In the data rows, 128 means zero.
Each row of this table is followed by its label. One hidden rule gives the labels. It looks at one to three of the table's principal directions, none of them among the few with the most spread.
123:211:126:196:109:122:79:108:131:92:147:111:58:114:181:132:110:193:143:116:139:79:79:101:134:101:117:107:129:97:148:179:158:58:99:126:105:125:81:139:118:145:104:140:129:134:142:137:154:125:107:42 B
216:154:61:119:156:128:145:95:136:140:144:117:100:104:77:136:76:168:157:145:106:81:115:161:106:106:104:77:148:134:134:138:93:171:155:145:126:165:131:89:152:120:129:160:125:185:97:153:85:80:135:99 H
172:139:90:111:182:154:132:116:111:130:132:151:75:112:88:130:79:224:197:123:114:45:139:197:85:67:120:109:150:147:104:140:88:141:169:131:89:120:126:89:159:124:167:128:60:142:97:127:124:103:118:128 Q
118:118:109:141:130:128:39:123:146:135:122:130:53:147:126:104:139:184:135:173:93:52:103:129:106:153:132:197:177:133:116:134:92:74:158:112:142:121:65:157:124:118:132:65:136:110:174:109:166:183:159:104 B
57:102:107:134:116:158:108:126:185:136:103:135:107:156:132:110:159:88:120:136:84:141:144:144:104:167:192:202:118:117:158:84:110:113:125:105:147:121:73:177:102:95:131:88:158:92:164:137:116:188:143:153 Q
80:172:127:159:89:162:191:161:113:151:119:83:168:107:179:177:162:73:94:59:175:194:128:112:168:107:126:108:100:94:105:121:182:90:116:121:87:143:132:114:123:193:98:139:105:137:130:153:113:124:91:111 H
156:81:143:121:143:70:92:117:163:123:160:147:150:143:76:94:102:118:89:163:161:103:135:127:136:150:93:132:154:151:181:149:166:164:130:121:181:191:163:137:137:41:126:160:132:144:138:99:127:81:153:164 B
124:76:142:75:133:164:101:173:165:134:101:143:114:185:126:101:164:79:147:157:64:111:136:112:66:188:168:255:142:152:115:95:89:107:131:92:158:76:87:171:147:134:142:62:135:96:165:122:131:231:155:157 B
113:144:72:153:128:163:126:126:123:169:130:113:110:120:104:138:123:162:128:110:119:85:124:165:117:112:129:131:156:135:89:128:84:90:171:123:99:146:86:123:125:138:118:92:107:153:148:152:96:124:148:128 H
163:103:49:67:148:194:159:212:200:168:97:108:105:179:68:145:156:107:150:134:46:95:130:159:56:189:154:224:178:159:83:89:73:125:173:100:136:122:98:123:135:184:137:84:121:151:147:142:80:208:137:101 Q
219:84:155:59:134:74:119:148:124:110:162:156:196:147:68:137:121:106:78:139:208:132:130:77:119:137:64:149:134:177:134:153:171:202:137:144:176:144:179:142:154:91:144:135:135:133:101:105:121:109:114:119 H
175:133:147:114:144:158:175:123:87:129:127:142:156:134:120:131:114:132:157:105:118:136:132:153:99:104:133:115:99:140:105:120:96:131:150:151:98:74:136:112:148:132:134:134:94:147:97:146:84:121:125:160 H
135:125:105:149:96:134:93:100:132:142:126:89:144:176:81:164:162:119:152:74:162:116:114:126:115:143:135:179:158:101:135:115:131:113:153:129:93:127:105:157:111:83:109:88:94:137:128:138:103:126:143:120 H
114:118:144:99:193:165:176:170:137:116:97:178:90:148:118:109:90:143:146:146:84:131:175:199:117:124:179:121:114:141:125:114:95:138:110:104:157:117:136:114:118:158:157:134:98:121:112:101:106:139:96:195 H
96:138:141:153:112:97:107:88:133:99:118:93:89:122:169:145:146:106:138:138:134:161:118:125:168:140:160:121:117:65:185:97:171:140:85:119:127:154:113:149:100:115:114:153:131:106:125:102:179:126:119:124 H
75:163:152:162:126:179:150:130:136:96:113:116:103:155:167:121:161:122:144:96:92:142:109:143:123:111:168:143:76:85:118:124:138:77:105:124:103:72:74:134:87:129:99:129:129:106:138:164:101:180:124:106 B
116:164:88:194:97:146:121:116:130:156:131:92:140:147:116:132:129:142:122:106:118:106:106:144:138:137:127:112:148:119:126:145:109:81:152:122:100:147:110:125:109:126:90:137:121:171:154:162:81:99:144:110 Q
18:178:211:174:103:160:184:152:57:110:111:145:160:99:240:145:143:123:110:90:154:230:153:127:185:61:149:51:41:112:82:156:134:85:80:149:102:46:135:112:97:213:132:138:134:94:112:136:137:128:67:123 Q
91:194:103:198:97:142:108:129:123:104:133:100:98:137:152:137:132:160:123:107:127:87:87:124:132:125:148:136:130:113:117:145:128:57:113:116:94:139:85:148:117:162:89:147:108:145:169:147:117:131:129:71 Q
87:162:144:161:71:137:118:115:101:143:139:92:161:124:175:137:166:118:98:68:173:170:109:112:156:105:125:129:107:99:113:145:157:98:129:142:94:96:101:153:130:137:101:106:125:105:140:157:132:122:124:89 Q
108:140:107:159:93:112:76:124:127:133:144:122:124:132:119:132:139:163:102:127:155:96:97:97:132:134:106:154:161:145:114:155:128:91:145:125:129:135:105:152:123:123:117:104:150:127:165:132:139:131:150:82 H
160:145:122:129:128:145:137:126:108:160:124:114:138:106:130:155:127:139:133:96:137:137:123:107:131:114:95:98:137:117:98:134:128:132:140:142:104:124:130:106:123:146:126:102:140:137:107:149:130:128:116:105 H
98:126:164:139:94:81:63:119:136:114:152:118:121:119:178:117:157:121:75:139:168:138:101:57:160:140:102:157:129:116:151:148:183:116:96:121:157:133:99:174:111:112:117:103:186:85:164:117:196:157:137:89 Q
109:144:110:167:91:92:62:89:147:128:137:88:107:129:143:121:155:150:102:127:145:115:97:108:157:144:121:140:149:98:161:128:161:128:126:134:128:157:110:152:116:103:109:134:153:108:160:132:172:122:142:69 Q
229:5:158:16:139:61:124:111:157:139:144:149:197:144:80:95:130:18:120:204:122:169:155:97:97:198:107:181:136:165:201:84:137:243:144:131:201:140:186:150:178:38:157:135:158:125:98:87:139:124:168:219 B
92:103:152:144:128:96:65:99:163:142:138:109:89:131:148:101:131:130:127:150:135:114:120:137:150:132:128:164:155:93:167:137:154:112:127:111:158:146:111:143:131:77:136:101:139:110:160:101:180:135:162:157 Q
101:158:181:149:137:146:162:135:113:103:106:136:146:118:177:134:130:117:115:107:118:188:134:115:160:112:136:66:65:87:125:134:162:148:77:140:121:107:139:113:79:144:119:155:160:103:98:142:133:142:75:108 B
108:100:116:69:162:188:203:190:170:147:96:185:137:110:135:116:109:66:174:165:46:160:182:125:77:132:147:122:102:172:96:131:66:120:124:115:157:84:154:84:147:179:171:99:169:137:102:144:79:174:113:170 B
226:91:20:48:143:154:105:129:169:169:120:129:105:139:39:132:130:144:168:159:49:59:111:115:41:181:120:199:191:170:100:93:45:180:189:122:134:126:89:140:144:117:149:57:178:138:126:161:104:187:173:90 Q
127:99:198:105:177:121:150:136:135:91:107:167:105:165:134:91:123:130:149:154:92:150:146:149:131:141:163:134:102:127:146:112:117:129:101:132:172:75:158:115:110:124:153:141:139:107:123:98:135:158:132:196 H
129:145:61:158:113:147:145:96:129:149:113:86:113:136:100:134:142:139:164:116:86:108:113:178:119:144:167:126:149:112:121:88:75:102:171:142:84:135:121:112:135:139:110:139:96:163:139:149:91:109:164:134 Q
122:171:100:156:109:177:172:146:73:153:113:94:152:143:121:169:142:172:146:62:149:136:137:199:133:86:139:100:128:128:73:126:101:110:174:148:53:97:135:100:139:192:120:145:33:151:108:145:87:86:91:96 B
103:72:167:88:135:90:131:168:206:84:121:138:142:180:126:97:159:37:98:173:117:159:144:102:130:194:161:203:113:135:187:102:175:148:81:102:205:145:163:154:125:109:134:160:155:106:158:92:137:172:135:167 Q
117:91:131:108:106:157:115:131:119:162:92:104:132:152:149:130:181:100:143:144:62:159:120:133:105:179:169:197:132:118:99:70:69:124:161:134:117:65:90:155:119:151:136:68:151:103:146:127:146:205:155:142 B
168:61:133:74:190:101:141:98:144:126:128:170:128:124:68:96:86:124:146:194:88:132:166:181:115:132:134:92:123:146:153:110:81:219:139:147:182:142:162:105:125:62:165:144:152:138:88:102:111:101:149:202 H
100:192:111:169:29:151:99:107:44:152:121:72:138:89:234:178:197:138:112:87:149:161:75:55:140:117:127:152:110:110:73:108:110:66:148:151:47:58:54:173:134:223:106:70:150:95:154:167:179:181:117:32 H
118:147:104:113:101:192:181:166:96:174:111:116:168:110:161:145:157:116:125:79:113:163:141:140:112:114:132:123:111:141:71:115:107:109:164:135:71:81:115:118:147:195:124:101:102:118:116:165:106:144:103:106 B
145:201:60:185:144:162:178:119:114:117:130:102:110:137:56:167:81:203:177:59:152:86:130:219:135:70:128:41:149:109:127:159:142:131:139:124:62:181:158:70:127:128:97:220:18:188:86:151:55:13:94:81 B
121:137:107:145:118:136:166:76:110:124:112:109:160:134:99:143:140:109:149:95:130:166:138:157:147:116:157:84:98:93:140:98:119:163:132:151:98:129:151:112:107:99:114:158:118:134:98:159:83:89:130:146 H
127:54:184:91:159:68:106:92:162:114:139:132:120:142:124:102:142:99:129:175:120:162:141:131:149:144:129:140:120:108:182:101:144:191:109:141:188:120:146:132:97:54:158:126:183:99:123:91:176:144:164:189 Q
143:96:111:126:142:61:119:107:143:116:147:110:131:132:76:113:120:144:93:162:153:119:136:183:167:144:122:95:155:131:169:111:153:191:140:143:155:207:175:117:130:85:122:203:96:145:128:85:142:52:144:141 B
169:220:95:145:64:204:174:161:78:170:124:57:153:104:210:170:171:114:109:61:99:152:59:64:115:127:107:137:107:109:53:128:122:76:139:128:53:69:57:135:138:247:74:99:158:141:146:219:110:193:116:17 Q
188:87:197:86:148:103:105:105:73:131:129:144:157:127:144:119:129:148:142:141:127:146:139:120:122:123:104:116:111:134:119:114:109:193:137:165:122:68:145:131:128:108:162:105:135:97:89:104:179:140:117:151 Q
155:136:54:154:97:106:81:79:129:178:139:77:131:107:88:145:131:156:107:129:134:107:102:133:149:144:97:98:178:109:129:127:114:164:170:142:113:191:111:131:116:96:104:116:153:151:132:148:132:85:153:75 B
209:114:133:111:171:66:137:126:142:116:167:132:136:118:85:109:86:158:97:157:156:95:132:149:142:121:75:71:144:158:157:143:153:187:133:155:161:189:185:92:145:103:133:202:113:170:112:102:128:59:128:130 Q
129:163:89:128:137:145:156:171:141:121:141:137:115:122:110:128:98:138:119:104:147:81:128:141:113:120:133:135:148:152:112:149:138:86:123:100:117:172:129:128:161:167:116:140:76:156:145:130:97:107:120:130 Q
97:66:167:112:161:94:116:131:154:120:118:153:117:140:113:95:132:109:94:177:119:144:148:143:156:163:141:144:134:125:158:101:148:149:118:114:187:161:150:133:104:83:139:136:151:104:147:81:160:141:151:201 H
183:140:167:100:138:171:175:182:97:167:129:101:165:141:146:147:148:122:99:68:148:153:113:119:130:115:87:142:123:122:69:135:158:121:148:129:107:88:124:108:138:178:115:102:107:133:121:152:119:161:110:117 B
232:133:103:100:117:121:128:73:76:150:157:89:154:120:78:176:136:165:161:73:178:116:93:130:104:87:83:126:144:118:99:119:117:176:188:178:73:94:119:120:156:98:132:104:99:149:83:155:115:100:150:91 H
187:147:80:143:155:107:95:74:126:120:131:142:66:134:74:105:66:198:171:159:106:58:121:182:115:133:148:100:170:128:165:138:78:128:151:130:134:161:129:126:147:95:131:139:94:164:114:109:107:69:146:153 H
98:105:157:125:126:135:104:144:139:113:130:133:119:159:141:118:147:109:134:139:106:118:129:131:98:146:158:194:122:138:126:111:107:107:114:118:133:95:84:168:121:119:130:105:122:113:155:115:135:174:146:144 Q
168:157:56:153:122:152:74:118:162:162:120:104:70:120:116:128:129:184:153:145:63:55:92:109:88:155:107:142:177:132:109:133:81:96:165:136:111:133:80:119:123:143:119:91:167:149:148:161:131:165:144:40 B
98:177:78:184:109:134:101:115:135:118:147:120:112:109:113:122:99:157:132:119:136:68:111:135:128:107:120:95:145:122:125:177:133:86:123:111:99:185:107:129:136:110:91:149:100:154:141:150:102:78:134:83 B
Here are more rows. What is the label of each one?
160:67:149:65:131:136:169:133:131:127:108:107:172:167:100:159:171:53:170:119:108:188:144:134:102:160:153:175:114:115:136:65:124:194:132:134:121:85:148:131:122:109:142:127:117:118:91:118:119:160:135:165 Q
25:164:159:194:138:147:99:145:138:96:94:122:36:149:194:113:141:172:157:131:94:99:126:159:151:127:190:156:130:91:130:120:128:29:89:98:117:112:100:131:101:181:128:128:93:100:179:96:179:171:118:138 Q
74:125:84:134:132:112:125:167:156:105:119:155:103:138:89:123:113:143:120:160:140:93:152:152:135:143:153:139:165:169:128:139:118:97:125:101:155:185:165:122:145:161:138:157:89:141:155:88:119:96:123:136 H
190:129:143:147:156:76:104:97:79:118:157:164:137:130:85:89:73:233:109:149:172:77:132:172:160:95:73:44:151:164:152:183:141:156:163:146:134:153:188:97:137:78:134:190:82:147:105:100:131:22:117:140 B
90:61:89:97:192:105:142:157:178:121:135:209:128:114:43:69:53:133:121:212:100:72:202:211:107:132:147:101:155:207:144:140:79:169:137:104:189:220:190:102:162:83:167:178:93:155:134:80:91:58:146:223 Q
181:84:117:101:164:153:104:103:120:180:111:113:99:175:62:151:134:167:198:98:119:99:154:202:91:126:139:169:180:114:113:93:65:138:196:143:101:89:103:124:119:89:159:43:64:138:95:107:115:134:142:186 H
130:133:89:133:141:103:93:124:161:115:137:134:85:121:85:131:112:180:136:145:120:83:112:115:124:138:113:120:171:140:127:143:121:137:121:129:149:163:133:120:111:120:136:131:165:133:139:120:146:123:146:79 Q
165:138:177:89:137:190:189:163:106:150:105:114:153:155:180:144:171:86:118:77:104:193:129:121:110:129:146:160:71:109:85:90:110:120:132:150:112:28:87:136:109:189:129:69:145:110:111:164:101:217:98:141 H
186:128:98:127:109:125:111:128:131:148:135:111:151:132:108:126:137:122:128:139:107:100:105:95:104:163:97:134:152:147:117:131:107:120:159:142:114:134:130:125:142:128:109:121:140:157:131:147:111:131:144:93 B
155:68:135:90:203:158:110:119:174:149:107:190:93:141:87:70:88:146:185:179:37:78:170:178:63:140:145:144:135:149:138:119:57:145:157:129:158:101:123:108:129:61:174:81:141:124:110:120:109:163:146:207 B
128:64:185:46:217:170:160:192:193:108:106:214:97:173:101:73:105:97:160:159:58:120:182:153:61:146:168:196:107:167:121:118:89:127:103:107:201:68:129:124:133:113:178:81:144:101:124:109:96:211:134:222 Q
37:153:162:164:106:124:135:134:114:96:125:124:129:106:201:110:146:113:117:123:131:149:130:121:160:108:158:116:87:112:124:129:153:91:83:122:110:121:133:131:132:164:119:163:118:97:156:127:164:132:122:126 Q
205:128:102:92:106:114:142:152:116:152:153:118:190:83:126:138:113:101:114:146:124:122:111:71:101:140:66:104:138:172:98:148:121:170:144:146:117:147:161:110:182:160:125:149:152:164:112:148:126:111:128:73 Q
122:116:156:107:104:121:175:116:81:134:141:136:208:81:158:141:139:78:85:111:178:202:141:96:155:93:99:87:73:135:121:121:168:181:123:147:119:122:158:121:145:122:128:156:147:108:102:150:130:103:114:136 B
55:162:146:189:103:136:138:102:87:117:112:137:130:110:178:118:125:125:124:119:132:157:136:140:167:116:168:82:96:104:134:129:120:70:110:127:102:124:125:136:112:142:107:138:112:121:136:127:124:102:119:168 H
147:174:163:171:92:102:109:136:77:127:150:77:133:127:180:157:135:159:118:98:180:126:93:121:157:112:104:118:142:115:114:150:153:86:128:145:87:116:130:133:152:186:109:150:70:154:138:103:167:96:111:86 Q
90:132:107:162:114:131:136:120:118:145:124:127:143:114:133:133:114:129:144:124:142:119:148:151:142:112:131:102:138:131:143:137:131:105:143:111:99:158:157:110:139:125:132:150:87:145:129:122:124:81:119:160 B
72:164:39:169:81:145:164:154:166:143:127:109:138:102:126:130:128:107:99:150:94:137:118:136:137:147:139:95:139:153:126:141:113:97:138:114:129:179:136:108:137:173:96:188:153:169:160:160:77:91:137:68 B
141:38:136:30:194:141:189:170:119:144:123:191:152:144:51:127:92:106:152:138:156:137:215:228:95:105:153:154:142:184:118:101:96:183:169:111:151:132:175:115:176:105:189:112:25:131:82:65:94:89:119:255 H
107:87:137:98:143:125:148:127:139:115:107:147:125:139:130:115:135:98:144:164:91:156:155:161:116:149:180:151:107:135:146:81:95:154:126:131:148:107:138:137:128:127:156:133:129:112:124:102:131:149:133:185 Q
118:149:134:133:129:146:175:141:121:90:127:154:140:126:118:156:125:114:143:105:150:143:125:98:114:103:129:121:98:142:115:135:141:104:108:131:122:107:145:112:125:143:128:153:130:139:115:145:89:133:116:119 H
178:54:245:66:180:74:111:85:101:127:149:174:176:110:138:88:121:127:95:142:169:187:167:107:162:91:63:72:77:121:159:136:180:253:108:171:179:93:171:114:104:28:168:121:186:63:70:113:187:118:112:176 B
147:115:166:134:118:85:138:134:128:124:156:113:184:136:119:127:121:84:85:119:189:157:134:125:161:133:98:105:126:126:161:147:187:148:116:132:145:173:175:127:145:97:106:178:95:154:120:105:119:66:122:152 B
33:92:179:117:139:93:72:120:143:117:114:177:94:83:196:91:114:121:124:196:102:167:173:103:163:129:142:93:112:118:154:145:127:158:65:114:183:129:128:145:95:116:168:92:208:55:125:84:222:148:110:149 Q
159:188:48:178:95:101:126:79:101:138:165:93:139:77:99:161:101:179:100:105:188:96:91:121:162:86:74:45:148:123:133:162:156:144:152:143:91:208:135:107:133:117:94:182:125:173:120:164:108:36:127:51 H
186:158:119:152:134:129:129:116:124:130:136:112:116:124:131:128:106:151:129:135:118:97:98:114:127:127:97:107:134:122:145:141:145:125:132:122:122:147:129:108:132:127:109:166:132:160:130:148:121:117:124:101 B
